Each path below is one point turned by a fixed rotation once a step. After each direction that follows a path, write how fast that rotation turns it, in degrees each step (0 if it stays still).
Each turn is a multiple of 5 degrees from 10 to 175, or 0.
Each row of a path follows its step; steps can be skipped.
Rotation 1:
step 0: -11.6 2.2 6.3 3.9 11.2 -12.5 -14.9 9.8 -3.6 7.1 3.1 8.8 8.1 13.2 12.9 -13.6 3.2 7.4 10.1 3.1 -28.1 9.9 16.4 -12.7 -4.9 14.5 7.6 -11.8 18.8 -2.9 11.3 -24.6 20.1 1.1 -4.7 20.2 -5.7 -1.3 -14.5 -6.1 -1.1
step 1: 21.2 -9.0 -1.2 -8.4 -17.1 29.5 -9.9 -2.2 -10.6 -4.4 7.6 9.4 4.9 -6.4 -9.0 2.6 -2.8 7.6 19.7 -9.0 -15.2 10.6 -24.2 2.2 10.6 7.4 9.5 -11.6 19.0 1.6 -7.3 10.5 6.5 15.4 10.9 13.3 8.6 -0.5 -7.2 4.0 -15.8
step 2: -20.0 -7.3 -11.5 -9.2 20.7 17.1 -0.7 -1.8 -0.2 14.8 0.5 3.2 8.7 -4.9 -2.7 -4.4 8.1 8.2 10.5 2.9 6.2 15.1 6.6 15.6 17.1 5.6 -10.1 -16.0 -3.8 -20.3 13.9 -6.6 11.0 -17.7 14.7 -20.9 9.2 9.5 -9.0 -14.6 -14.4
step 3: 9.7 -8.9 -8.6 -9.3 -22.4 -18.9 -5.2 1.3 -4.7 16.6 -7.8 -22.5 17.7 1.9 -10.4 1.0 18.1 13.8 27.4 -13.1 -10.8 -3.3 4.1 -14.4 3.8 8.0 -3.9 -17.6 3.1 -15.5 2.8 -1.1 -10.7 -1.8 -13.8 3.4 -8.5 -3.5 -13.1 -4.4 8.3
step 4: 5.6 -14.3 2.1 10.5 4.2 1.4 -15.4 21.8 -17.4 2.4 14.8 -6.4 -17.5 -19.5 9.7 -3.9 3.7 -8.4 3.1 9.7 -17.7 11.1 -6.2 7.4 -4.0 -7.4 -17.5 -27.8 0.9 2.4 -10.7 -16.7 7.1 5.3 7.3 14.5 7.0 2.8 -13.4 -18.5 2.4
step 5: 13.8 -12.8 -3.2 19.3 -14.2 15.9 -4.8 1.3 -7.6 -4.8 7.0 0.7 18.0 20.5 9.2 -17.0 12.0 10.8 8.9 -17.8 -6.8 -4.7 -10.1 15.6 -5.7 2.0 11.8 -2.4 -1.8 -10.5 15.8 9.8 23.1 -12.4 6.0 -7.4 11.2 -13.2 -4.3 -18.6 -4.8
step 6: -11.9 1.6 -11.5 -11.8 25.8 0.8 10.2 18.1 -17.3 16.9 -14.2 -5.8 5.5 -0.9 4.6 3.7 -12.4 9.4 9.1 -10.8 -21.0 -5.2 -10.9 -5.1 5.3 2.3 -2.3 -4.0 30.5 -24.5 4.9 -4.0 8.5 9.3 11.6 -4.2 -4.5 -5.6 -8.4 -6.5 6.4
step 7: 4.8 -0.3 0.2 12.1 0.0 14.2 -18.0 25.8 -13.1 -4.3 10.0 -15.4 2.1 6.7 -25.0 0.2 19.8 10.0 18.6 3.1 -7.9 15.9 2.0 3.2 14.2 1.1 -1.5 -14.8 19.8 10.2 -0.5 19.4 -9.2 -9.2 -8.4 -5.1 -8.6 15.4 -4.4 5.3 -3.1
step 8: 0.5 -20.0 -5.3 5.3 10.8 6.8 4.5 -10.9 -6.5 4.9 19.5 -22.2 10.5 -19.8 14.5 -17.7 2.4 -1.5 14.2 3.1 -8.1 0.7 1.5 -16.6 6.9 10.6 -15.7 -2.1 9.1 0.7 -0.6 -14.7 14.5 -30.6 7.5 2.7 9.6 -9.0 3.8 -7.5 -12.9
step 9: 24.1 15.2 -5.9 18.5 -7.5 -4.4 -11.4 -1.4 -24.8 12.8 -24.1 8.9 4.4 13.8 4.9 -9.9 1.3 8.3 19.8 13.2 -12.9 -1.0 2.6 -10.0 9.8 9.8 13.3 -9.3 0.3 -19.4 4.5 -9.1 10.2 1.5 -1.8 13.1 0.1 8.3 -9.5 -13.3 -7.4
step 10: 2.8 -11.2 -4.4 -22.0 3.6 15.2 -4.3 7.2 -17.5 -2.4 5.5 -5.6 -9.9 -3.5 -0.2 6.5 -1.2 -10.5 22.2 -10.8 -14.5 -14.3 3.9 9.3 19.0 -5.1 7.5 -24.6 3.5 5.7 -14.1 11.5 17.2 2.6 28.9 -2.8 12.7 3.4 -10.3 0.4 10.2
step 11: -1.3 -3.9 4.0 1.2 10.4 -0.2 -6.1 10.9 18.0 3.7 10.6 -0.7 9.0 5.4 -11.1 0.0 16.9 12.7 9.0 2.0 -3.7 8.9 22.7 9.7 -10.4 19.0 4.0 -14.9 16.6 -14.2 11.5 -0.9 32.9 -19.0 -10.7 -8.9 -0.8 -0.5 -19.5 -6.7 -3.5
0.9 2.3 4.1 -3.5 -0.8 -2.5 -1.6 3.7 -4.6 4.8 -5.1 8.9 -5.0 3.9 1.8 -1.6 -1.8 -0.6 2.7 -3.5 -0.9 -3.3 2.2 -9.3 -1.4 0.5 -4.9 -5.5 4.8 2.2 5.1 2.6 -10.0 2.4 0.0 3.7 0.5 -1.5 -0.4 1.3 2.4 -> 120
7.5 3.7 -6.5 -4.2 -8.1 2.4 -2.9 4.2 0.0 -4.1 -0.6 -1.2 4.4 -3.8 -1.9 -1.9 5.3 0.3 0.0 -0.4 0.6 -2.8 -0.2 -5.1 1.5 -1.3 0.7 4.7 -2.2 -0.1 1.1 8.3 0.9 3.2 -5.4 -1.6 5.0 -8.6 -3.0 4.3 -2.6 -> 170
4.3 -3.6 6.6 8.0 -4.9 -3.5 -1.9 1.7 0.7 2.5 -4.1 6.3 6.6 5.3 -7.2 5.8 7.0 1.0 -0.8 2.2 5.5 -3.6 1.5 1.1 0.4 -0.5 1.4 1.5 5.7 1.5 -2.4 -0.6 1.3 1.0 -1.5 -2.8 -1.6 2.7 -0.4 -4.2 -5.9 -> 170
-2.5 -0.5 6.2 1.5 2.2 -0.5 -0.1 6.3 5.0 -3.1 -2.5 -11.7 0.9 0.0 -7.4 -6.9 -1.3 -2.1 3.0 -2.7 8.6 0.0 4.8 -1.6 -1.0 4.6 -2.6 -2.2 1.0 -0.2 -1.2 -4.0 -1.3 5.3 -1.0 0.6 4.4 0.7 -2.8 3.0 3.0 -> 90
-1.4 3.7 1.6 4.6 -2.9 2.7 1.1 -5.7 -7.0 -2.6 -2.3 2.5 -2.2 -2.8 2.0 -2.6 -4.1 2.3 -0.7 -5.6 5.2 -2.8 3.9 7.6 7.2 -1.3 2.4 -1.6 2.8 -7.5 3.2 -0.5 1.8 8.0 3.4 1.3 2.4 -4.0 4.5 1.4 -4.8 -> 90
-0.6 -0.8 -1.2 -2.2 5.0 -7.9 3.0 -5.0 1.6 2.4 -6.7 -3.1 1.2 -2.8 6.3 -5.3 5.7 4.8 6.4 2.1 4.4 1.2 -1.8 0.1 -4.2 -7.4 5.1 3.4 3.4 2.9 6.8 3.1 2.4 3.8 -0.5 2.3 0.8 3.6 -1.8 -1.3 -1.2 -> 120
Rotation 2:
step 0: 0.0 9.7 29.5 1.2 -0.8 9.5 10.2 2.6 18.2 -4.0 11.3 -2.6 -3.3 25.3 -5.5 -30.9 -16.6 -8.9 6.3 -11.5 -14.9 -6.5 2.2 1.9 -22.2 13.1 8.2 7.4 -6.2 8.3 10.9 10.7 11.5 -2.3 4.7 20.1 13.4 11.0 -12.0 -12.0 15.8
step 1: 17.1 -6.1 -16.4 3.6 1.0 -31.3 0.9 4.5 -3.1 -8.9 -8.3 -8.4 -9.5 -22.9 5.7 -0.3 2.4 -0.1 -1.7 4.0 4.7 -4.0 -0.5 12.7 -6.5 -18.3 -22.7 1.0 -24.0 17.4 -2.4 4.5 25.6 19.2 -6.1 8.9 1.2 -23.7 -18.0 0.6 2.2
step 2: -11.6 -9.1 12.7 2.7 -5.6 12.5 2.9 15.3 -4.0 7.4 -12.9 -11.7 -16.8 5.6 -15.3 -27.1 2.7 -5.2 -11.5 -17.2 12.2 -1.7 -16.0 5.4 -9.8 11.2 9.8 -13.8 -17.4 5.8 -6.8 -5.7 -21.3 6.9 11.8 -5.0 12.9 17.8 -6.6 28.9 12.8
step 3: -4.9 19.4 10.6 7.6 15.6 -2.9 5.4 5.4 0.6 0.6 -11.3 -10.1 0.7 -14.4 -0.9 -0.3 0.3 -7.4 -1.8 -19.4 -14.4 -18.9 21.8 9.1 13.3 -18.1 -11.4 -22.2 -2.4 12.9 8.6 7.6 35.2 12.7 3.1 -1.9 0.4 7.1 19.2 -16.0 -9.0
step 4: -5.2 -11.7 -2.9 9.0 -4.0 11.6 19.1 8.7 -25.6 -24.6 -20.1 -7.3 8.3 -8.7 -14.5 6.4 20.6 -9.3 -14.2 14.6 6.7 -6.8 -6.2 2.5 -3.6 -6.8 8.7 3.9 16.1 -1.0 1.0 -9.7 -6.2 2.4 10.0 15.4 19.9 -3.9 -23.2 7.0 24.2
step 5: -19.2 16.9 25.1 6.6 5.0 1.0 -6.1 -4.1 -16.3 23.9 11.0 15.9 10.1 14.0 -6.0 -19.0 -5.7 5.3 2.9 7.7 11.2 -18.7 -1.4 22.5 -8.4 -4.4 -18.7 -17.9 5.2 15.6 7.3 9.9 8.8 -2.4 -15.7 -20.7 10.0 3.1 -6.0 -6.7 -0.6
step 6: 14.3 4.0 2.3 0.7 8.9 -3.0 -1.9 0.2 23.4 -2.4 -25.5 -13.1 -5.3 7.8 -4.7 4.4 5.2 2.8 -6.4 6.1 -11.7 -17.1 3.8 19.5 10.9 14.1 21.9 23.9 -2.7 1.1 2.9 -7.0 15.6 11.6 1.1 15.5 19.4 -12.4 -27.0 -18.8 5.8
step 7: 5.0 -11.1 -23.5 7.4 -11.7 3.9 -4.5 6.7 -6.9 -6.7 -2.1 25.2 -6.5 -3.2 1.6 -25.0 0.2 6.7 8.1 -7.3 -3.7 -11.2 -16.7 18.5 -8.7 -7.9 -17.1 -21.6 1.9 3.9 -27.9 0.7 8.4 4.3 -24.5 -7.8 5.4 -0.3 -9.0 15.3 20.0
step 8: -13.2 -3.9 16.1 8.8 -2.2 17.1 -11.3 5.1 17.5 9.6 -21.2 -18.2 -25.3 7.2 2.3 2.8 -10.6 -13.1 -9.6 -4.5 -2.7 1.7 4.2 8.3 -6.3 -15.2 24.8 -20.0 -10.0 16.9 10.7 -13.6 -9.3 11.6 -10.4 -6.1 7.6 0.3 -7.3 -16.1 -22.0
step 9: 13.5 1.1 -20.1 13.4 3.9 -7.5 12.4 14.6 3.5 -11.0 -9.3 -3.1 17.6 -6.0 5.0 1.1 11.2 -10.4 -3.4 -18.5 11.6 -5.1 17.6 7.7 39.1 0.6 -4.1 -13.5 24.8 11.6 -13.8 -5.6 10.8 1.7 -1.3 -20.7 5.7 -4.5 -3.8 7.6 15.7
step 10: -19.4 -4.4 1.2 14.3 -18.5 20.9 22.0 1.9 -9.9 -4.7 -2.1 19.6 -3.9 1.5 6.3 -8.8 9.1 -6.1 -4.5 8.2 -1.2 -19.2 -5.5 -3.3 -29.5 7.3 14.5 -7.9 9.5 13.4 15.9 -24.1 -5.4 -15.9 -6.0 -1.2 7.4 10.7 3.0 -23.0 -1.9
step 11: 15.4 8.5 16.8 6.8 3.9 -0.2 -5.4 0.4 1.9 -1.2 10.0 -10.9 11.9 20.2 17.6 4.5 -5.7 -12.5 -1.0 9.7 20.8 17.7 8.8 25.4 15.9 -3.9 -9.5 6.0 11.0 31.7 0.2 7.5 21.9 -3.7 -19.8 12.8 6.6 -11.4 -10.1 -10.5 -0.8
0.9 -4.4 -4.8 0.0 -2.0 -0.9 9.8 -2.9 -2.7 -6.3 -1.9 -0.2 2.6 -6.2 -5.8 -1.4 0.4 4.2 5.7 5.0 2.6 -2.5 -1.3 -6.3 -1.4 2.8 0.9 3.5 -0.5 0.2 -0.7 -3.4 2.4 7.5 -8.7 -3.4 1.2 -0.3 0.1 4.9 -2.4 -> 130
-1.8 -4.1 2.6 1.1 -3.9 2.7 -2.8 1.0 -5.0 -7.7 1.3 1.4 -0.5 0.1 0.3 3.5 -2.7 -4.4 1.2 5.8 -1.6 8.6 -2.2 -0.7 -7.4 -11.3 -3.6 -2.9 0.6 2.8 -1.7 2.6 -0.4 0.0 -3.7 5.2 -2.3 -4.3 -6.0 -0.1 -0.9 -> 110
2.1 2.5 -1.6 5.7 0.3 3.3 -5.3 -2.9 2.7 -2.4 -1.0 -0.2 -1.7 3.4 -0.5 4.3 6.7 -2.3 2.0 -1.5 10.9 5.2 -2.2 -0.9 4.0 -4.2 1.4 8.2 -1.4 -1.5 -1.2 -2.9 1.5 2.9 1.6 4.6 8.9 5.3 -0.5 4.2 0.7 -> 155
-0.6 -2.0 -5.3 -3.0 -6.1 0.4 -3.1 -1.8 -3.3 -3.2 7.0 -2.7 -4.1 1.1 0.0 0.2 1.8 5.4 -12.1 1.4 3.7 -4.8 -4.0 1.5 -3.4 -1.3 -3.6 -3.5 -2.1 -3.5 3.6 -5.9 -1.8 -4.6 -3.0 -1.4 4.6 -1.6 4.7 2.1 3.7 -> 130
0.5 -2.2 -3.3 3.0 -1.0 -4.0 0.9 3.2 3.0 -1.8 -4.4 -4.8 -4.6 2.5 0.3 1.0 -1.1 -8.2 -2.0 -9.3 -0.3 -1.4 1.5 -2.6 -3.1 -3.8 0.2 -2.9 -9.3 -4.9 -9.3 -0.6 -3.6 3.7 -2.8 -5.3 -3.7 0.2 3.3 1.0 -1.4 -> 60
2.1 2.0 7.0 -6.0 2.7 1.5 1.2 -2.9 -8.0 -2.2 -2.9 1.1 1.4 -0.1 -5.1 5.3 0.0 -3.3 -2.7 2.4 0.9 -5.9 -1.2 1.5 1.0 2.7 -4.2 1.4 -7.7 7.8 -6.9 -1.5 0.5 -1.3 5.0 5.4 -2.5 2.1 6.2 3.4 -0.9 -> 35
